(in the rows, 128 means zero)
The rows below come in pairs that one turn or mirror swaps. Which row does each named row swap with?
The rows were stretched afterwards, more along some directions than others.
ved: [145 140 108 117 157 149 112 167 140 142 146 100 125 146 115 123 137]
zus: [133 115 129 136  96 107 128 100 146  99 152 130 107 136 122 147 147]
voro: [152 127 112 129 142 126 110 145 130 153 125 128 129 150 136 122 109]
Reser: [153 123 125 143  95 122  87 148 142 130 123 116 104 160 139 133 124]
kem: [164 127 125 122  91 113 105 161 168 128 144  88  99 158 132 149 136]
pelut: [149 132 108 118 155 150 109 165 136 136 147 102 127 136 117 131 135]
gobir: [136 135 122 146 116 123 111 120 124 134 106 155 129 149 129 119 123]
lin: [132 127 103 156 148 105 164  92  80 111 171 132 149  79  94 147 149]
zala: [107 136 129 133 147 106 149 108 124 107 162 152 129  87 121 142 122]
voge: [134 130 106 144 147 121 161  96  93 108 172 136 142  87 101 140 150]
reb: [149 130 107 130 140 118 112 144 131 155 140 135 122 146 132 122 116]
Tubu: [121 115 127 125 140 102 141 147 128 127 136 105 124 120 133 126 127]
Venob: [146 129 133 146  97 129 105 135 137 125 119 131 105 157 137 132 131]
befi: [129 118 125 134 156  99 148 161 127 137 141 105 128 121 130 125 125]
rumum: [121 101 131 133 127 119 139 113 122 110  86 140 151 114 131 137 125]
zogu: [131 126 137 116  70 113 108 102 166 104 149 112  89 165 130 148 160]
vid: [112 142 125 135 136 103 140 103 126 113 177 154 117  98 125 146 126]
mugav: [149 133 106 124 143 135 112 156 123 131 159 105 127 128 111 132 144]
Gof: [100 132 136 128 135 108 142  93 121 102 152 147 129  92 123 146 130]
der: [123 110 123 131 134  91 142 151 140 135 144 108 121 120 140 131 129]
pulug: [120 103 137 112 105 130 132  97 149 111 128 113 109 139 162 143 127]
rupul: [123 106 138 106  98 133 124 102 152 113 127 104  99 147 167 142 129]
ral: [122 123 124 127 145 104 143 152 135 135 136 114 123 129 136 118 121]
Lipas: [123 122 104 145 133 115 160  76  88 108 161 134 150  82 103 149 154]
Ralup: [139 128 111 114 146 141 112 158 138 133 143 109 132 128 124 130 135]
zadul: [118 118 127 125 146 108 141 142 129 133 134 112 119 131 137 119 126]
gadem: [144 126 117 141  99 123 109 145 148 137 112 129 107 167 154 128 121]
fepod: [140 117  99 148 136 113 163  95  91 114 168 124 145  86 107 147 150]
nuret: [153 123 135 117  93 127 102 160 168 133 129  98 101 164 143 136 120]
Bebad: [135 124 134 131  68 103 125  91 146 104 144 114  95 156 129 159 169]
fiz: [134 117 131 124  82 111 109 102 138 104 133 114 115 153 109 151 169]
fek: [132 123 108 142 145 116 169  89  89 113 158 128 151  84 103 139 150]
Tizop: [145 131 106 128 151 121 121 139 132 151 133 148 134 141 133 119 107]
Sosif: [121 106 137 134 112 118 139  93 113 109 101 142 145 113 124 141 125]
Zugus: [109 127 136 136 138 104 146 109 121 106 159 134 127  89 127 154 131]
zep: [153 130 124 140  81  99 113 114 142 114 168 123 100 149 105 153 162]
nasem: [117 112 133 116 106 125 138  92 149 111 146 125 100 133 159 142 131]
duso: [139 132 114 119 149 141 110 171 146 130 154  99 116 138 124 132 133]
Sofum: [108 128 136 138 140 105 149 103 126 111 156 139 124  91 127 148 130]
patas: [154 147 123 148 108 132 109 139 137 133 126 136 112 159 129 126 126]
Ziri: [144 140 126 125 101 117 107 108 147 114 151 122 103 161 102 153 159]
sune: [154 151 117 138 125 124  96 161 150 148 120 143 112 177 124 123 130]

mugav is swapped with voge
kem is swapped with rumum
ral is swapped with Gof
Reser is swapped with zus

